Each row below has a hidden score, from 0 to 40, with 20 about the middle. What is it? The score is a weighted sum of the row's numbers plus the product of two more (or one squared), each taken from its middle value.
[-3 -5 -7 -1 -9 -7 -2  5  6 10 14  8  8  4 -1  8] >> 13
[  2  -2  -6 -12 -12 -14  -9  -9  -3   2  10  31   2  17  21  15] >> 13
[ 64  29  22  -7 -23 -34 -46 -42 -44 -39 -30   0   4  31  46  42] >> 37
[  6  -3  -7 -12  -2 -17 -16 -30 -13  11   4  16  29  27  26  26] >> 12
[ 13 -16  -7 -10  -5  -3  11  16  19  25   0 -20 -34 -41 -33 -27] >> 23
[-19   4   0  47  -6  30  22  21  20   8  19 -10 -16 -19 -20 -28] >> 22
[-27 -17   2   2   9   7  -1  -2  -4   4   9  17  26  34  28  30] >> 23
[-10  -8  -7  -8   1  -5  -4  -2   6   7  20  24  20  17  14  11] >> 13
[-13 -13  -8   1   9  15   5  18   1  14   9 -10 -17 -11 -22 -22] >> 25
[-21  -7  15  19  34  44  30  43  31  11  -3  -7 -26 -26 -25 -24] >> 25
[ 33  15   8 -32 -24 -30 -18 -46 -49 -34 -41   2   4  31  36  42] >> 13
[-23 -10  -7   6  23  29  27   2  21  11  -4 -19 -40 -22 -17 -28] >> 22
[ -7  -7  -7  -9 -10  -5  -6  -3   0 -13  11   2  25  34  13   7] >> 18
[  5 -25  -6 -35 -16 -24 -12 -10  -5   2  10  17  20  22  11   8] >> 13
[ -3  -3  -7 -11   8  -5  19  -7  15   3  10  30  22  18  15  11] >> 6
[ 35  26  12 -11 -23 -34 -31 -39 -48 -38   9  -3  28  22  42  49] >> 17
[-10 -23  10  -7 -14  -2 -16 -16 -12 -10   1  10  27  41  31  26] >> 26
[-15 -10  -5   1  18  14  29  16  14  15  26   0  -7 -12 -40 -17] >> 11
[ -8  -8  -9  -3  -4  10  14  16  18  15   6  -4 -15 -19 -21 -19] >> 18
[  1   2  -1 -12 -12  -7   5   4   8  14  11   9  -2  -9 -14 -18] >> 16
[-36  -7  -3   3  10  14   5  14  16   4 -11  -7 -16  -4   8  -7] >> 23
[ 28  26   9  -7 -23 -34 -40 -45 -55 -49 -33   0  13  28  37  47] >> 14
[-13  -9 -15  -6  -4   3 -10  -3   2  -2  11  31  20  18  16   3] >> 24
[-21 -13  31  19  35  46  39  29  19  17 -22 -40 -50 -42 -35 -24] >> 21
[-32 -34  -6   5   6   3  23  22  21  21   4  -7 -28 -39 -28 -15] >> 21
[ 15   8  -1 -22 -39 -25 -25 -24 -28 -13   1  -2  27  27  25  15] >> 18
[ -3 -28   5 -12 -16 -17 -16 -12 -13  22  10 -11  26  26  41  31] >> 12
[-13 -10 -28 -12   9  21  17  30  19 -20   5  -6  -5 -19  -4 -13] >> 25
[-12  -9 -17   0  13  16  36  18  19  26   0  -1 -10 -35 -23 -23] >> 12
[-11  -9  -6   0  12  14  12  20  19  14   4  -6  -5 -49 -23 -23] >> 17
[ 45  38  21   8 -23 -34 -38 -31 -29 -31 -13   8  21  18  35  35] >> 24
[  2  -1  -6   6 -16 -16   4 -12  -8  -1  18  17  24  21  17  15] >> 7
[  1 -38  -6   0   7  13  13  17   5  14   2 -19 -16 -20 -25 -22] >> 26
[  5   0  -6 -12 -15 -14 -11  -7  -3   4  12  17  19  34  24   5] >> 20
[ 17  12  15 -29 -16 -31 -30 -37 -39 -34 -19   0  21  55  46  43] >> 17
[-19 -10   4   9  29  23  24  22  24  13   2  -9 -26 -21 -22 -22] >> 20
[-19 -10  -4  -1   2   3  10   3   5   7  12  17  21  19  23  14] >> 12
[-37 -26  -4   4  15  22  23  23  24  12  -4 -40 -32 -46 -20 -27] >> 21
[ 22  13   3 -11 -38 -30 -31 -32 -44 -24  -8  16  53  34  32  46] >> 8
[-33  -1  17  41  47  38  35  42  25   7  -9   0 -44 -30  -8 -25] >> 25
[-30 -10  -5  10  10  16  18  18  19  14   5 -22   4 -20 -22 -22] >> 19
[-18 -11 -26  10  13  18  18  18  18   3   7  -2 -10 -14 -16 -18] >> 23
[  0  -8  -7  -4 -51 -11  -8  -5  -1   5  11  -3  18  14   9   5] >> 13
[ 17  16   9 -11 -23 -29 -46 -41 -26 -17   1  14  27  28  27  26] >> 17
[ -9  -2  -7  -4   2   8  11   8  16  15   8   0 -13 -14 -17  -4] >> 15
[ 27  27   0 -12 -23 -23 -47 -20 -17 -32   5   1  27  33  25  23] >> 39
[ 45  33  16  -5 -23 -34 -36 -37 -35 -17  -8  11  27  18  27  27] >> 23
[ 18   5   1   2 -23 -28 -29 -27 -29 -23  -7  11  28  27  31  33] >> 14
[-27 -10  -7   6  12  37  23  20  21  25   4 -16 -26 -27 -25 -30] >> 24
[ 52  26  22   0 -11 -32 -40 -42 -43 -55 -15   6  25  31  32  33] >> 21
[ 0 -7 -7 -7 -9  7  1  3 16 11 -1  9 11 27  2 -2] >> 22
[-17   9   0  12  25  50  30  27  28   4  -7 -33 -45 -47 -28 -26] >> 29
[  5  32  -6 -13 -23 -30 -36 -36 -40 -37   6  -9  14  29  38  57] >> 17
[ 24  31  15   4 -16 -35 -70 -46 -46 -48 -28  -8  18  17  37  48] >> 22
[-19  -3  -7  -1 -21   2  17  12  25  29   7  -6 -16 -13 -23 -24] >> 14
[-16  -5  -2   9  22  44  28  26  21   8 -12 -58 -29 -39 -34 -26] >> 28
[ -4  -1  -7 -12 -25 -24 -17 -19 -18   9   1  18  27  22  33  33] >> 8
[  9  -6  -5 -13 -18 -18 -15 -12  -8  -7   9  17  23  26  31  11] >> 16
[-10 -34  -7  -4  33   6   9  11  26  14  23   6  -3  10 -18 -15] >> 24
[  4  -9 -10 -19   2  -6  10  12  14  14  14   5  -6 -12 -25 -24] >> 19
[ 17  18 -11  17 -23 -46 -42 -50 -70 -62 -62 -28  -7  19  33  53] >> 20
[-21 -41  12  15  24  30  19  21  19  14  29   0  -7 -16  -2 -13] >> 30
[-12  -9 -12 -11  12   8   5   8  14  14  10   3  -4  -9 -12 -32] >> 24
[-11  -3  -5   2   3   2  13  17   4  13  -6  10   7  -1  -1  -6] >> 15
[ 12   5  -4 -15 -19 -19 -16 -25  -8   2  16  17  21  21  12   4] >> 15
[ -8 -21  14   1  15   7   9  12   9  10  12  15  20   4  10  15] >> 15
[ 16  -9 -25  -5  -1   2  20  -9  19  13  12  30   4   3  -1  -7] >> 14
[  2  20 -40  -9 -24 -32 -38 -37 -38 -31  -4   5  17  31  32  38] >> 19
[ 21  51  18  -2 -22 -35 -40 -46 -69 -46 -28 -11  18  30  37  44] >> 18
[ 39  42  24   0 -22 -35 -42 -37 -48 -46 -26  -2  17  31  36  41] >> 24
[ -2 -10  10 -17 -11  -9  -6  -2 -10  31  12   2  15   9  12  -9] >> 15
[ -9 -23 -30  -9 -14   1 -11  -8  -4 -10  10  17  21  17  13  23] >> 26
[ 30  13   0  -2 -45 -33 -36 -39 -41 -34 -17   3  23  31  35  39] >> 14
[  6 -16 -15 -13 -32  -9  -9 -12  -8  -1  -7  17  23  20  16  12] >> 19
[-15 -30  -3   5  29   5  21  21  20  36   1 -10 -25 -25 -25 -24] >> 20
[ -6  -6  -7 -11 -25 -13   4 -10  -7   1  16  17  18  23   7  20] >> 5
[-18 -10  -7 -21   8  12   3  13  14 -21  11  35   4  -1 -12  -7] >> 21
[-19 -10  -3   2  19  16  42   9 -18  12  22  10  13  24   7  15] >> 4
[  0  13 -13 -12 -14 -13 -24  -8   8 -10  40  29  22  30  24  12] >> 24
[ 43   3  18  -2 -31 -35 -40 -45 -49 -54 -26  -4  19  31  37  43] >> 15
[-12  -8 -10  -5   1   6   9  12  32  14  10   3  -4 -10 -13 -16] >> 19
[-10   1 -12   2  12  20  26  20  20  13   1 -10 -24 -26 -37 -25] >> 20
[ 30  27   5 -11 -23 -45 -26 -24  -9   9   4  18  25  22  18  14] >> 24
[-30 -10  -7   9  20  24  24  21   4  13  -7 -14 -24 -41 -26 -29] >> 22
[ -7 -45  -7 -18  -8   7  -3  -1   3  15  12  11  -5   8   8   1] >> 28
[ 12  21   8  -8 -24 -33 -36 -39 -41 -35 -18   9  22  28  38  40] >> 11
[ 26  19  20  -2  -2 -32 -36 -38 -55 -34 -17   5  43  31  50  48] >> 11
[-10 -10  -4   1   6   9  14  10   6  13  12  13  10   9   2  -1] >> 15
[ -9  -7   7   3  14  -2  -7   5 -14 -13  -5  31  23  31  37  51] >> 18
[-18 -18  -6  14  24  10  23  35  27  13   1 -11 -38 -23 -24 -16] >> 20
[-8 -7 -7 -4 -8 -6 -2 -2  1 -7 11 17 19 17  5  9] >> 15
[  8  -3  13 -13 -17 -34 -15   7  -6  17 -16  17  21  11  13   9] >> 11
[ -2  -3  20  32  64  45  38  29  19   1 -44 -37 -47 -54 -41 -28] >> 28
[  0  -2  -7 -12 -14  -2 -10  -8  -4   2  10  17  10  11  14  11] >> 16
[ -3  -5  -4 -10 -11 -17  -6  -4   4   4   2  16  18  14  -5  25] >> 9
[ 46  47  21 -14 -23 -38 -41 -52 -43 -32 -14   7  25  26  30  36] >> 28
[ 31  21  -3 -14 -15 -30 -30 -26 -27 -18  -2   7  27  28  24  48] >> 18
[ 53  43  25   0 -20 -20 -41 -46 -49 -37 -23   0  22  31  35  39] >> 30
[ -3  -4 -11 -11 -13 -19  -9  -8  -4   9  13  30  25  18  10  11] >> 11
[ 52  22   4 -11  -2 -45 -31 -31 -23 -21 -17  25  27  29  30  30] >> 24
[-12 -10  -5   2  19  14  30  18  22  14   5  -7 -17 -20 -22 -12] >> 13
[ -1  -8   1  -7   7   2  15  14  27  10   6  -6 -34 -22 -40 -36] >> 21
[-13 -13 -11 -17   2  15  18  26  19  25   4  -6  -2 -20 -29 -22] >> 19
[-20 -24   2  11  20  23  22  12  20  14   6  -3 -11 -14 -16 -17] >> 25
[ 21  16 -16 -36   0 -25 -39 -50 -50 -47 -32 -11  13  38  37  55] >> 23
[-17 -17   5   4  12  17  17  18  18  15   7  13  -7 -14 -17 -18] >> 21
[ -2 -10 -14  -1   2 -16   4   4   6   9  12  16  20  15  13  10] >> 11
[-19 -10  -2  13  27  32  30  27  21   7 -11 -29 -41 -37 -38 -27] >> 23
[-19 -10   3  13  21  30  29  36   2  13   4 -10 -19 -27 -22 -16] >> 18
[ 49  39  21  12 -21 -35 -41 -43 -49 -43 -24   0  28  31  36  40] >> 20
[ -2 -22  -4  -2 -10 -22 -22 -33 -24 -12 -10  15  27  22  21  38] >> 32
[-15 -23 -15   5   0   3  27   5  10  11  13   5  14   9 -12   3] >> 15
[-21  -2   4  16  27  33  41  25  38   8  -4 -33 -27 -30 -27 -25] >> 18
[  1  -2 -24 -18 -13 -11  -2  -4  -6   6  -6  20  25  12  -6  -1] >> 16
[-23  -8   0  20  33  37  34  28   9  25 -17 -36 -56 -41 -39 -22] >> 22
[  9  -2  -6 -12 -17 -19  -3  10 -21  -9   2  15  27  28  28  24] >> 12
[-21  -6  11  27  26  36  37  29  20   1 -20 -22 -54 -42 -35 -26] >> 23
[ 11  13  -1  -9   3 -29 -30 -33 -63 -28 -18  -6  39  31  36  41] >> 13
[ 47  36  19  -1  -9 -31 -39 -31 -69 -25 -17 -16  24  31  21  36] >> 29
[-20  -1 -14   0   0  15  15  15  13  14  13  12  -1  -5   4   0] >> 14
[ -4 -10   9   1  10  16  18  18  27  14   4  -7 -17 -21 -22 -13] >> 17
[-19   7  19  33  57  33  34  30  21  19  -3 -14 -22 -21 -21 -20] >> 19
[  5  -6   5   6 -18 -14 -16 -11 -11  -4   7  17  25  23   8   7] >> 20
[ -9  -3  15  32  45  45  38  46  -1 -20 -15 -41 -51 -43 -35 -35] >> 28
[-10  -9 -29  -2  17  19  17  16  18  19  14   1 -25 -14 -20 -27] >> 26
[ 14  -1  -4 -12   1 -15 -34 -11  -7   0   9  17  23  26  16  14] >> 25
